Look-ups in named tables: a row name and a column name give one cell, copied from the table.

ruripi.tsv
	befuri	sof
pomun	238	222
povusud	202	166
bar	246	212
serenab	51	54
tafusi	204	223
piduzif	160	108

tafusi, sof => 223
bar, sof => 212
tafusi, befuri => 204
pomun, sof => 222
povusud, befuri => 202
piduzif, befuri => 160
bar, befuri => 246
povusud, sof => 166

Table sonat
	mif	napone
nilol	0.2	0.9
rifotop	0.1	0.8
firiza	0.2	0.9
puve	0.7	0.7
gel	0.2	0.8
sazip	0.7	0.8
bonetas	0.2	0.9
miluk	0.4	0.3
nat	0.4	0.3
lus	0.8	0.4
gofu	0.8	0.2
gef	0.7	0.8
big	0.8	0.4

gofu, mif -> 0.8
nilol, napone -> 0.9
miluk, mif -> 0.4
gel, mif -> 0.2
rifotop, napone -> 0.8
big, napone -> 0.4
firiza, mif -> 0.2
puve, mif -> 0.7
gel, napone -> 0.8
sazip, mif -> 0.7
lus, mif -> 0.8
bonetas, napone -> 0.9
nilol, mif -> 0.2

ged:
|  | pivitem | bet |
|---|---|---|
| pekibu | -37 | -50 |
| vub | -39 | -50 |
| bep | -34 | -47 |
| geler | 20 | 68 |
| gobul | -39 | -48 |
| tegut | -26 | -38 |
| muzano | -21 | -73 |
| rop | 18 | 62 |

rop, bet: 62
bep, pivitem: -34
pekibu, bet: -50
gobul, bet: -48
bep, bet: -47
muzano, bet: -73
rop, pivitem: 18
vub, pivitem: -39
pekibu, pivitem: -37
vub, bet: -50
geler, bet: 68
tegut, bet: -38
muzano, pivitem: -21
Which row has the largest pivitem? geler

daf
        vonofem  lide  tikimi  dek  tokid  vapof  ravogig  vig
luki         59   202     200  161    123    182       84  100
barepu      238   166     143  131    151    172      208  207
mikez       175    98     124  187    209    111      181  161
nuzoki       63   223     233  190    155    189       94   99

What is the vapof of luki in daf? 182
What is the vig of nuzoki in daf? 99
What is the tikimi of nuzoki in daf? 233
What is the vapof of barepu in daf? 172
What is the tokid of nuzoki in daf? 155
What is the vig of luki in daf? 100
What is the vapof of mikez in daf? 111
What is the vig of barepu in daf? 207
What is the vonofem of barepu in daf? 238
What is the vonofem of nuzoki in daf? 63
What is the lide of luki in daf? 202
What is the tikimi of luki in daf? 200
What is the tokid of barepu in daf? 151
What is the tikimi of mikez in daf? 124
What is the dek of luki in daf? 161
What is the dek of barepu in daf? 131
What is the dek of nuzoki in daf? 190

Table zibinu
fields: zifiru, mip
sagi: [-47021, -17556]
muv: [80489, -93791]
sigot: [-87101, 57773]

sigot, mip: 57773
sagi, mip: -17556
muv, zifiru: 80489
sigot, zifiru: -87101
sagi, zifiru: -47021
muv, mip: -93791

Table bav
	baruk	zub	pom	mibob	robukub	zum	tumigi
bise	122	121	105	142	114	144	131
nivotof	212	110	96	78	105	112	117
pel	80	123	94	96	134	108	131
tuvopam	100	128	130	134	112	115	102
mazi	132	125	57	146	86	96	104
pob	118	124	83	95	140	108	101
dav	201	98	133	97	79	63	93
gekamu	135	121	150	145	129	161	125

mazi, baruk: 132
bise, zum: 144
bise, baruk: 122
pob, pom: 83
dav, zum: 63
bise, pom: 105
tuvopam, tumigi: 102
nivotof, zum: 112
pob, baruk: 118
pel, zum: 108
gekamu, baruk: 135
gekamu, pom: 150
pel, baruk: 80
dav, zub: 98

Table zibid
	dagetuk	moluki	kigap	tuzo	kefeka	sokene	rok	ger	ruzut	pak
nez	3.9	3.6	3.6	5.5	7.4	6.6	4.9	3.0	5.0	5.2
bik	3.6	4.3	3.7	5.2	6.9	6.5	4.3	3.9	6.4	5.3
kabeg	3.4	4.9	4.1	4.6	6.1	6.7	4.0	3.8	6.2	5.3
pufale	3.2	4.7	3.9	4.0	5.2	6.6	4.1	4.3	6.3	5.4
gano	3.9	4.5	4.4	5.4	7.0	6.6	4.3	3.1	6.1	5.0
vod	3.0	4.7	3.5	4.5	6.0	6.7	4.4	3.8	6.0	5.4
rekon	3.6	4.3	4.2	5.5	7.1	6.7	4.4	3.1	5.6	5.1
rar	3.1	4.4	3.3	4.3	6.0	6.7	4.6	4.0	6.0	5.5
mobar	3.8	3.1	3.0	4.9	6.7	6.3	4.9	3.9	4.9	5.3
buzi	3.7	3.8	3.9	5.3	6.5	6.9	4.9	3.2	4.7	5.1
kodep	4.3	3.6	3.9	6.6	8.4	6.9	5.5	1.8	3.9	4.8
sozavak	3.7	3.3	3.6	5.6	7.2	6.7	5.2	2.9	4.5	5.0
suseso	3.5	4.3	3.1	5.2	7.0	6.3	4.2	4.0	6.7	5.3

bik, ger -> 3.9
kodep, kigap -> 3.9
buzi, dagetuk -> 3.7
buzi, kigap -> 3.9
gano, moluki -> 4.5
sozavak, rok -> 5.2
kodep, pak -> 4.8
nez, ger -> 3.0
pufale, ger -> 4.3
vod, kigap -> 3.5
rar, tuzo -> 4.3
kabeg, tuzo -> 4.6
pufale, rok -> 4.1
rekon, sokene -> 6.7
kabeg, rok -> 4.0
Which row has the largest tuzo? kodep

potode
|  | ser | kug | firuta |
|---|---|---|---|
| posele | 152 | 41 | 179 |
| nuz | 204 | 21 | 192 |
| zome | 60 | 141 | 40 |
| lav | 195 | 14 | 207 |
| dirat | 23 | 212 | 9 |
| vuvigi | 152 | 75 | 129 |

zome, firuta => 40
vuvigi, firuta => 129
zome, ser => 60
lav, kug => 14
dirat, ser => 23
nuz, firuta => 192
Row with the largest firuta: lav

zupo
cols = ridapod, duk, fom, vokeve, mimenu
varin: [567, 235, 172, 633, 168]
lev: [580, 236, 182, 648, 163]
zezi: [390, 665, 837, 326, 685]

varin, vokeve: 633
varin, duk: 235
zezi, vokeve: 326
zezi, duk: 665
lev, duk: 236
varin, mimenu: 168
varin, fom: 172
lev, fom: 182
lev, vokeve: 648
lev, mimenu: 163
varin, ridapod: 567
zezi, ridapod: 390
lev, ridapod: 580
zezi, fom: 837
zezi, mimenu: 685
Row with the largest vokeve: lev

Table gokeleg
       rupamiv  sitotiz  vagude  tif  pelov  nid
tufom      8.2      2.8     6.7  7.2    1.5  6.7
lom        4.8      6.2     2.5  8.1    4.6  2.0
bala       3.9      6.8     2.8  6.4    5.7  3.6
nozu       1.5      6.8     4.3  3.8    9.0  5.8
ger        7.6      2.9     6.4  6.6    1.9  7.0

nid of ger is 7.0
pelov of lom is 4.6
pelov of bala is 5.7
nid of bala is 3.6
sitotiz of lom is 6.2
rupamiv of lom is 4.8
vagude of ger is 6.4
sitotiz of bala is 6.8
tif of nozu is 3.8
pelov of ger is 1.9
tif of tufom is 7.2
Which row has the largest nid? ger

zokeder =
|  | nadaf | munogan | gek |
|---|---|---|---|
| tet | 1623 | 2420 | 7745 |
| nodepab | 1473 | 3743 | 6572 |
| gibarik | 1593 | 1785 | 8411 |
| lakem | 1428 | 6036 | 4324 |
| laler | 1390 | 6647 | 3751 |
| puro | 1544 | 1929 | 8315 |
| pizu | 1566 | 2426 | 7796 |
| vamo | 1546 | 1364 | 8878 |
| ruv | 1507 | 3029 | 7251 |
| kege | 1430 | 5051 | 5307 |
| fug | 1441 | 5385 | 4962 |
| nebir | 1659 | 1503 | 8626 |
| zerisaf | 1553 | 1622 | 8613 |

What is the gek of nebir in zokeder?
8626
What is the gek of vamo in zokeder?
8878
What is the munogan of pizu in zokeder?
2426
What is the nadaf of fug in zokeder?
1441
What is the gek of nodepab in zokeder?
6572
What is the nadaf of gibarik in zokeder?
1593
What is the nadaf of zerisaf in zokeder?
1553
What is the munogan of nodepab in zokeder?
3743
What is the nadaf of puro in zokeder?
1544
What is the gek of zerisaf in zokeder?
8613
What is the munogan of puro in zokeder?
1929
What is the gek of fug in zokeder?
4962
What is the gek of ruv in zokeder?
7251
What is the munogan of fug in zokeder?
5385
What is the nadaf of ruv in zokeder?
1507
Row with the largest nadaf: nebir

